cols: H S T F R
[ 83 116 169 111 107] -> K_345
[115  93 113 147 102] -> K_90
[140  78 122 149  96] -> K_395
[115  93 186 178 166] -> K_348
[165 149 134 111 143] -> K_55
col: [ 83 115 140 115]
H
col: [115 165]
H
col: [115 140 115]
H
col: [107 102  96 166]
R

cols: K W Y N V
[130  77 140 125 148] -> K_90
[128 149 164 108 153] -> K_55
[125  82 116 149  82] -> K_395
[ 91  91  91  91 124] -> K_348
dup K_395: 
[82]
col: [116  91]
Y
col: [82 91]
W
dup K_348: 
[91]

cols: E D M C G Z
[101 136 190 144 156 104]  K_733
[108 169 162  95 134 124]  K_345
[103 168 127  64 153  91]  K_163
[117 133  90 101 118 118]  K_96
[137 169 137  61  74 137]  K_401
[100 118 190 170 156 190]  K_348
col: [124  91 118]
Z
dup K_348: 
[190]
col: [118  74 156]
G
dup K_401: 
[137]

cols: L J B P
[ 72 153 105 105]  K_55
[ 72 153 105 117]  K_345
[111 151 112 117]  K_90
col: [153 153]
J
col: [105 112]
B
col: [105 105]
B
dup K_55: 
[105]

cols: zurun Tetu zitor novur nud gipeg kul diga
[148 111  71 157 163 143 101 140]  K_90
[119 105 116 131 119  89 157 119]  K_148
[148 137  71 157 163 157 101 157]  K_345
col: [119 163]
nud
col: [111 105]
Tetu
dup K_345: 
[157]

cols: dukin tovi vofog mizal bise Tig siko Fod nisof nad
[ 68  68 192 113 122 148 156 108  90 141] -> K_733
[135 133 129 132 114 147 123 135 135 128] -> K_395
[141 130 143 119 129 118 128 127 140 123] -> K_148
[101 145 149 124 113 114 139 117 104 146] -> K_348
[ 78 173 108 127 118 108  79 108 122  77] -> K_55
[117 129 125 150 122 134 149 134  79  91] -> K_401
[115 136 123 157 117 123 178 120  74  92] -> K_345
[ 74 156 117 125 108 110  80 108 113  75] -> K_741
dup K_733: 
[68]
col: [130 145 173 129]
tovi
dup K_55: 
[108]
dup K_395: 
[135]
col: [128 123 146]
nad
col: [148 147 118 114 108 134 123]
Tig
dup K_401: 
[134]

cols: ladu kago niziz radet regaz fak zozat Radi Vizu zab
[148 124 131 132 148 152 148 153 148 148]  K_55
[148 124 131 132 136 152  81 153  90 157]  K_163
[149 122 190  98 116  98 155 154  99  71]  K_345
col: [152 152]
fak
dup K_55: 
[148]

cols: Zag mon pazen Gur kigi vemif pil fipir digo
[124 130 129 127 137 123 163 133 137]  K_96
[118 122 125 113 143 124 186 133  94]  K_148
[175 147  82 112 145 107 117  90 100]  K_163
[163 149  69 111 136 111 125  84 106]  K_882
[ 97 135 144  65 125  65  94  97  65]  K_55
[ 88 134 137 141 116 119  98 103 103]  K_90
col: [136 125 116]
kigi
dup K_96: 
[137]
col: [117 125]
pil
col: [124 118 175 163  97]
Zag
dup K_90: 
[103]
dup K_882: 
[111]

cols: X Q A U
[193 193 118 193] : K_733
[ 97 124  79 126] : K_741
[146 127 124 126] : K_90
[136 158  89 136] : K_96
[102 148  98 159] : K_395
[ 63 105  91 134] : K_345
[ 64 102  92 142] : K_148
[109 178 117 163] : K_401
[146 127 124 131] : K_55
col: [ 91  92 117]
A
col: [158 148 105 102 178]
Q
dup K_733: 
[193]
find: [ 97 124  79 126]
K_741
col: [193  97 146 136]
X

cols: zisu fekos bimut mavik felu Ler zetub lapap
[132 129 128 132 127 116 127 132] = K_55
[ 57  57 144 102 107 155 147 122] = K_741
[136 125 144 102 125 128 118 125] = K_96
[111 179 107 171 131 174  94 140] = K_163
col: [144 107]
bimut
dup K_741: 
[57]
dup K_96: 
[125]
find: [136 125 144 102 125 128 118 125]
K_96

cols: suf resa duzet bano sur guno Fesar zat pum
[186 118  97 118 114  98 163 195 149] -> K_401
[104 111  61 187 177 141 132 110 147] -> K_55
[104 116 114 157  77 187 157 181 146] -> K_163
[ 75 187 128 193 125 132 111  73 114] -> K_96
[190 165 153 158 177 192 175 184 184] -> K_148
[ 75 183 166  84 159 187 145 145 187] -> K_882
[181 190 138 155 181  99 114 176 195] -> K_90
[107 135  79 121  77 149 128 103  89] -> K_348
[ 85 125  83  69 147  91  75 114 167] -> K_733
[107 135  79  79  77 149  80  95 120] -> K_395
[159 114 100  65 101 134 177 167 153] -> K_345
[114 116  93 155  94  77  97 114 173] -> K_741
dup K_163: 
[157]
dup K_395: 
[79]
col: [114  95 167 114]
zat
dup K_741: 
[114]
dup K_148: 
[184]
dup K_90: 
[181]
dup K_401: 
[118]

cols: dugap Temi Fos pofot Guta Maka
[126 129 108  83  82 111]  K_733
[111 147 164  92 147 147]  K_401
[ 76 130 148 138 174 155]  K_148
[182  76 189 122 126  86]  K_348
col: [ 76 182]
dugap
col: [155  86]
Maka
dup K_401: 
[147]

cols: zitu Morat misep vegin riz
[151 151 151 151  63] : K_401
[159 159 111 110 177] : K_55
[167 175 175 175 175] : K_90
col: [177 175]
riz
col: [111 175]
misep
dup K_90: 
[175]
dup K_55: 
[159]
dup K_401: 
[151]
col: [159 175]
Morat
find: [167 175 175 175 175]
K_90

cols: pubad Miv Fis ladip Siso
[174  70 130  78 127] -> K_163
[116 139  57 126 113] -> K_348
[ 98  88 179  68 152] -> K_90
col: [ 57 179]
Fis
col: [113 152]
Siso

cols: faz lagek fev fas
[152 157  66 157] : K_348
[120 127 128 146] : K_882
[161 112  97 130] : K_163
[127 152 110 121] : K_90
col: [127 112]
lagek
dup K_348: 
[157]

cols: Vami zuv muf Mazub seti Dopig beda Kiz
[121 118 142 139 144 143  93 138] -> K_90
[153 172 119 147 120 144 121 142] -> K_882
[123 188 111 117 125 119 133 132] -> K_96
[112 122 113 129 127 150 122 130] -> K_401
[129 126 123 158 142 169 160 150] -> K_395
[153 172 119 147 146 144 121 142] -> K_348
[148 139 122 114 120 142 109 140] -> K_163
[153 172  91 147  91  91 121 142] -> K_733
[119 149 142 140 121  88 140 126] -> K_345
col: [ 93 121 133 122 160 121 109 121]
beda
dup K_733: 
[91]
col: [ 93 121 133 122 160 121]
beda

cols: Venu Sev moma Ses Rokif Noba gef
[ 92 136 145 117 149 116  78] : K_401
[160 117 149 149 149 122 149] : K_733
[ 88 113 165 150 160 128  88] : K_345
[129 175 124  77 109 126 105] : K_741
dup K_345: 
[88]
col: [ 88 129]
Venu
dup K_733: 
[149]
col: [149 150]
Ses

cols: zaf bab Kad rezis Rir tonu Zofip Mozo Bip
[101 140  86  76 130 108 164 100 133] : K_148
[ 98 117 104 130 113 112 123 116 111] : K_401
[ 75 113 138 168 106 123  87 122  87] : K_882
[100 153  84 101 133 165 122 168 121] : K_733
[ 71 137 114 139 119 119  95 146  94] : K_96
col: [113 153 137]
bab
col: [164 123  87 122]
Zofip
dup K_96: 
[119]
find: [ 98 117 104 130 113 112 123 116 111]
K_401

cols: kone kifo mibuz Guzir Mavem
[114  92 147 134 102] : K_148
[159  74 142 140 100] : K_96
[118  74 142 140 100] : K_882
col: [134 140]
Guzir
col: [92 74]
kifo
col: [140 140]
Guzir
col: [142 142]
mibuz

cols: mif rar dotug lival Gal
[153 110 130 116 126]  K_741
[129 116 144 144 122]  K_733
[134 117 134 134 134]  K_163
[108 123 151 113 129]  K_96
[134 121 141 137 133]  K_148
[109 139 137 144  71]  K_401
[135 117 138 124 139]  K_395
[151 134 101 106 108]  K_345
[123 125 147 121 126]  K_882
[142 163 111 110 115]  K_55
dup K_163: 
[134]
col: [108 126]
Gal
col: [134 151 141 137 138 101 147]
dotug
col: [129 134]
mif

cols: gibol Laz zapog Mino zizat
[136 117 120 120 136] = K_733
[160 101  78 145  82] = K_882
[139 183 125 118 112] = K_148
[171 155 133 144 109] = K_96
[155 117 120 142 107] = K_348
col: [109 107]
zizat
col: [136  82 112 109]
zizat
find: [155 117 120 142 107]
K_348
col: [120 145 118]
Mino
find: [136 117 120 120 136]
K_733
col: [136  82 112]
zizat

cols: vakes gizif vigu bik gir
[152 152 120 143 136] -> K_348
[131 134 130 105 125] -> K_395
[131 134 155 132 153] -> K_96
[118 118 128 128 128] -> K_148
find: [118 118 128 128 128]
K_148
col: [130 155]
vigu
col: [120 130]
vigu
dup K_348: 
[152]
col: [153 128]
gir
find: [131 134 155 132 153]
K_96

cols: zaz puram gol Miduv vido mitu
[110 136 110 175 175 175]  K_345
[ 92 128 180 109  81 103]  K_882
[146  78  79  79 146  79]  K_401
find: [146  78  79  79 146  79]
K_401
find: [ 92 128 180 109  81 103]
K_882
col: [103  79]
mitu
find: [110 136 110 175 175 175]
K_345
col: [ 92 146]
zaz

cols: Tekel muser bula rere balo
[114 132 114 114 114] -> K_345
[130 132 118 126 139] -> K_401
[137 141 140 119 123] -> K_741
[133  96 131 157 116] -> K_148
[109 132 118 109 135] -> K_96
[119 149 112 186 142] -> K_55
[106 112 142 112 131] -> K_395
col: [137 133 109 119]
Tekel
col: [118 140 131 118 112 142]
bula
col: [139 123 116 135 142 131]
balo
dup K_345: 
[114]

cols: soko kose pib zegis Kagir vom vefor
[145 129 103 131 145 121 137] -> K_96
[145 129 103 158 125  79 128] -> K_741
[145 145 103 145 125  83 140] -> K_733
find: [145 145 103 145 125  83 140]
K_733
col: [129 145]
kose
dup K_733: 
[145]
dup K_96: 
[145]

cols: kegus nusa momas tefum
[ 95 178 158 152] : K_55
[132  74 137 133] : K_882
[121 121 121 129] : K_163
[149 130 121  83] : K_733
[136 148 136 148] : K_348
dup K_163: 
[121]
find: [149 130 121  83]
K_733
col: [158 137]
momas

cols: Gikov zavul sor Kenar Vopav
[127 121 131 127 137]  K_733
[118 138 114 124 143]  K_741
[150 122  96 160  76]  K_401
[118 133 125 120 142]  K_90
[127 121 120 120 129]  K_55
[136 143 147  86 102]  K_163
[132 131 119 135 133]  K_96
[135 148 148  99 117]  K_882
[121 125 125 123 128]  K_348
[118 133 126 123 137]  K_345
[134 121 131 127 137]  K_395
col: [ 96 125 120 147 119]
sor
dup K_882: 
[148]
dup K_348: 
[125]
col: [131 148]
zavul
col: [123 127]
Kenar

cols: nof pabe vum kur vitef veza Rel sime
[ 97 110 127 128 128 122 128 118] -> K_163
[122 116 139  99 124 135 145 134] -> K_90
[105 114 133 131  74 169 124 131] -> K_401
[126 133 108 146 178  74 142 122] -> K_733
dup K_163: 
[128]
col: [ 97 122]
nof

cols: Dazu zal naru zemob gil pili kodu korak
[ 93 121  97 135 113 119 155  96]  K_741
[ 59 119  93  59 130  93 172  79]  K_55
[110 131 117 135  86 139 127 116]  K_395
[117 120 120  75 174  90 151 115]  K_163
[140 145 102 181  91 160 118 147]  K_733
[154 133 140 139 151 138 115 146]  K_96
[ 84 122  99 107 118  98 163  95]  K_348
[ 78 115 152  92  91 112 125 100]  K_882
find: [140 145 102 181  91 160 118 147]
K_733
find: [ 84 122  99 107 118  98 163  95]
K_348
col: [147 146  95]
korak
dup K_163: 
[120]
col: [119  93 139  90 160 138]
pili
col: [160 138]
pili

cols: vas Suz dasug Dalon
[123  59 123  59] : K_348
[199 105 127 129] : K_148
[134 109 159 112] : K_96
find: [123  59 123  59]
K_348
col: [ 59 105]
Suz

cols: govif Panum Vafo kugo rovam Bib bak fove kinum
[159 149  77 155 148 116 123 146 137] -> K_96
[159 149  77 155 148 116 159 149  97] -> K_163
[174 123  83 145 149  90 167 174  96] -> K_148
[124 116 141 114 114 116 114 145 126] -> K_741
col: [174 145]
fove
find: [159 149  77 155 148 116 123 146 137]
K_96

cols: tet Neti dufev Vopep subo nise Div Vanar bobe Gete
[137 128 184 116 161 122 116 103 159 105] -> K_148
[121 146  81 122 129 129  82 124 121 111] -> K_55
[145 107 128 102 143 170 131 138 135  90] -> K_395
[137 128 184 116 116 122 116 172  86 133] -> K_345
[124 137 117 107 117 176 171 118 154 119] -> K_401
col: [128 146 107 128]
Neti
dup K_148: 
[116]
dup K_401: 
[117]
dup K_345: 
[116]
find: [124 137 117 107 117 176 171 118 154 119]
K_401
col: [116 122 102 116]
Vopep
find: [121 146  81 122 129 129  82 124 121 111]
K_55

cols: fuzik Lir mera Gof Bos dat Nibev
[107 111 111 111 111 171  74] = K_96
[107  95 137  95 111 100 104] = K_348
[142  92 155 115  98 156  92] = K_163
[107 119 127 104 119 124 124] = K_55
dup K_348: 
[95]
col: [155 127]
mera
col: [111  98]
Bos
col: [111 111]
Bos
dup K_163: 
[92]
dup K_96: 
[111]

cols: fimub rivav Sosep tes Zupaz kubop sok Tofe Zol
[115 116 101 134 111 134 134 134 139]  K_882
[117 125 128 123 123 142 152 133 104]  K_348
[105 116 105 118 105 124 108 126 105]  K_55
[141 142 133 117 157  75 167  92 140]  K_163
[117 139 134 117  97 129 152 123 150]  K_90
[130 142 120 120 120  91 118 120 139]  K_733
[128 127 129 129 107 128 128 120 128]  K_148
dup K_733: 
[120]
dup K_882: 
[134]
dup K_348: 
[123]
dup K_55: 
[105]
find: [117 139 134 117  97 129 152 123 150]
K_90

cols: Kogi tiz Moru fupo
[183 147 128 138]  K_348
[129 155 178 134]  K_741
[134 177 156 129]  K_345
[144 128 139 183]  K_882
[163 130 131 170]  K_395
[131 131 164 169]  K_96
[183 142 128 142]  K_401
[148 129 138 182]  K_55
[129 155 178 156]  K_148
[133 176 158 129]  K_90
[131 131 164 162]  K_733
[128 137 182 147]  K_163
dup K_96: 
[131]
col: [142 129 155 176 131]
tiz
col: [128 130]
tiz
col: [144 163]
Kogi

cols: Tuduf bukol Gera pavep
[ 84 104 175 139] -> K_741
[104 107  89  95] -> K_348
[111  83  94  79] -> K_90
[136 128  72 105] -> K_345
[105 108 115 108] -> K_401
col: [ 94  72 115]
Gera
col: [104 107  83 128]
bukol
col: [ 84 104 111]
Tuduf

cols: giz zov vota Tid Tafa Fuf dad
[182 182 182 132  66 140 156] = K_741
[139 162 111  82  71  75  80] = K_148
[ 72  87 170 100 165 149 119] = K_733
[155  67 149 131 155 119 178] = K_55
dup K_55: 
[155]
col: [ 66  71 165]
Tafa
dup K_741: 
[182]
col: [111 170 149]
vota

cols: Foru tor Tubek ruf
[ 98 124 117 133] -> K_345
[101 117 128 126] -> K_96
[ 75 121  75  85] -> K_741
[108 125 121 115] -> K_395
[106  74 105 178] -> K_348
[ 84 157 151  99] -> K_55
[ 84  92 105 117] -> K_733
col: [108 106  84  84]
Foru
find: [ 75 121  75  85]
K_741

cols: fafid gori lizi Kasi sas fidu pif Kabiv
[141 108 177  70 160 181 181 107] -> K_401
[156  88 152  91 138 130 148  92] -> K_345
[118 104 122 124 125 118 154 123] -> K_395
[147  90 144 108 138 126 159 101] -> K_733
[ 91  91 152  91 138  91 151 132] -> K_882
col: [123 101 132]
Kabiv
col: [156 118]
fafid
dup K_401: 
[181]
dup K_882: 
[91]
col: [118 126  91]
fidu

cols: besul Tugur tosel dugu todet kote lun
[114 144 138 103 142 184 140]  K_348
[ 96 134 154 146 135  63 135]  K_741
[ 99 182 138  99 137 101 148]  K_395
[179  99 122 122 129 190  98]  K_55
[152 156 152 123 134 152 134]  K_96
[123 134 141 140 146 146 152]  K_90
[140 130 123  84 120 148 143]  K_401
[ 93 163 153 161 150  80 136]  K_148
[161  96 144 144 144 144 144]  K_163
[161  96 134  95 131 144 107]  K_733
dup K_163: 
[144]
dup K_90: 
[146]
find: [140 130 123  84 120 148 143]
K_401
dup K_395: 
[99]
col: [140 135 148  98]
lun
dup K_741: 
[135]

cols: zut bon Vor git fipel Gonom befab Zakob
[ 77 122 129 142  93 113  70 141]  K_90
[170 156 188 145 141 113 162 116]  K_733
[ 77 122 129 155  93 113  70 141]  K_55
[ 77 122 129 139  93 113  70 141]  K_148
[ 84  88 146 152  88 110  88 146]  K_348
[ 84 138 155 152  82 109  88 146]  K_741
col: [156 122 122]
bon
find: [ 84 138 155 152  82 109  88 146]
K_741
col: [141 141 146 146]
Zakob
col: [141 141 146]
Zakob
find: [ 77 122 129 139  93 113  70 141]
K_148
col: [77 84]
zut

cols: tulo Tur Revut sivo Nibo
[113  74 116 147  85]  K_163
[ 88 163 140 152  97]  K_345
[ 88 152 141 152 152]  K_741
[129 128 129 128 128]  K_55
[138 134 144 131 127]  K_90
dup K_741: 
[152]
find: [129 128 129 128 128]
K_55

cols: rak fop kupo dem nos
[ 95 143 140 154 101] = K_96
[144 100 107 146 121] = K_741
[166 166 166 166 166] = K_882
[135  75  73 154 117] = K_55
[145 113 119 126 112] = K_148
dup K_882: 
[166]
find: [ 95 143 140 154 101]
K_96
col: [166 154 126]
dem
col: [117 112]
nos
find: [145 113 119 126 112]
K_148
col: [140 107 166  73]
kupo

cols: mizen pog nese sumap Ginep vazum
[140 126 121 158 124 153] : K_741
[131 153 115 131 137 134] : K_96
[112 149 112 144 112 156] : K_733
[158 136 124 113 136 134] : K_90
[ 79 133 118 129 130 116] : K_348
[136 119 158  76 135 138] : K_395
[ 79 133 134 129 130 116] : K_401
[139 133 136 130 131 138] : K_882
dup K_90: 
[136]
dup K_733: 
[112]
find: [131 153 115 131 137 134]
K_96
col: [124 137 112 136 130]
Ginep
dup K_96: 
[131]
col: [113 129]
sumap

cols: sezit zekav mep vebal zuro
[173 137  97 120 109] = K_90
[194 194 109 194 127] = K_395
[102 128 176  93  96] = K_348
[189 150  90 130 116] = K_741
dup K_395: 
[194]
col: [194 102]
sezit

cols: bezad fadug kizam vib
[146 179 163 156] : K_96
[144  95 123 134] : K_345
[188 142 127 165] : K_348
[116  75 122 116] : K_401
[124 134 154 112] : K_733
[126 111  98 170] : K_741
[100 140 121  97] : K_163
[147 126 133 108] : K_90
[ 89 125 107 152] : K_882
col: [123 127 122 154  98 121]
kizam
col: [ 75 134 111 140 126 125]
fadug
dup K_401: 
[116]
col: [112 170  97]
vib

cols: gek zonu fen kirez rokoz rero Gozu Mefop miti
[154 130 133 110 174  78 174 133  87] : K_733
[154 130 133 110 174  78 143 121 139] : K_401
[151  88 100 173 108 116 137  98 108] : K_348
dup K_348: 
[108]
col: [154 154]
gek
col: [110 173]
kirez

cols: ribe ver Pimit laso
[115 109 113 148] : K_163
[130 130 130 130] : K_345
[ 89 111  82 187] : K_733
[ 85 132  78 193] : K_348
[ 89 132  81 188] : K_55
[113 137 110 151] : K_741
[ 92  92  85 183] : K_148
col: [188 151 183]
laso
col: [188 151]
laso
col: [ 81 110]
Pimit
dup K_345: 
[130]
dup K_148: 
[92]
find: [130 130 130 130]
K_345

cols: vene Mubo Sek Talim lutu
[125 137 125 125 142] = K_733
[123 120 126 112 141] = K_882
[149 156 132 137 122] = K_96
[119 127 114 105 143] = K_90
[168 189 154 135 111] = K_163
[110 109 114 156  82] = K_395
[117 126 142 119 142] = K_345
[122 148 128 140 144] = K_348
[167 173 119 168 106] = K_55
[166 174 156 132 119] = K_401
[160 158 109 133 139] = K_741
[131 162 108 152 115] = K_148
dup K_733: 
[125]
dup K_345: 
[142]
col: [132 114 154]
Sek
col: [122 167 166 160]
vene
find: [149 156 132 137 122]
K_96

cols: Seno nida Zuzu zizev
[175 142  80 101]  K_882
[175 142 148 101]  K_55
[175 142 140 139]  K_401
[175 142 140 115]  K_96
col: [148 140 140]
Zuzu
col: [101 139]
zizev
col: [ 80 148]
Zuzu

cols: pab Soze Pani mosa lilu Pive Munus
[ 96 108 136 136 115 137 122] : K_741
[ 96 108 136 136 124 137 122] : K_395
[127 108 136 136 124 137 122] : K_148
find: [ 96 108 136 136 124 137 122]
K_395
col: [124 124]
lilu

cols: pibu bim zes bokel dema Sule
[157  67 139 157 133 101] = K_401
[ 97  67 116 153 153 159] = K_55
[137  67 132 121 130 120] = K_348
dup K_401: 
[157]
dup K_55: 
[153]
find: [ 97  67 116 153 153 159]
K_55

cols: tuv noziz Vubar pef redu pobud nizo
[ 85 150 149 174 179 148 135]  K_148
[114 135 117 135 189 135 131]  K_96
[ 85 150 149 174  80 190 152]  K_90
[118 136 100 180  61  97 152]  K_741
col: [179 189]
redu
col: [135 131 152]
nizo
col: [117 149 100]
Vubar
col: [114  85 118]
tuv
dup K_96: 
[135]
col: [150 135]
noziz

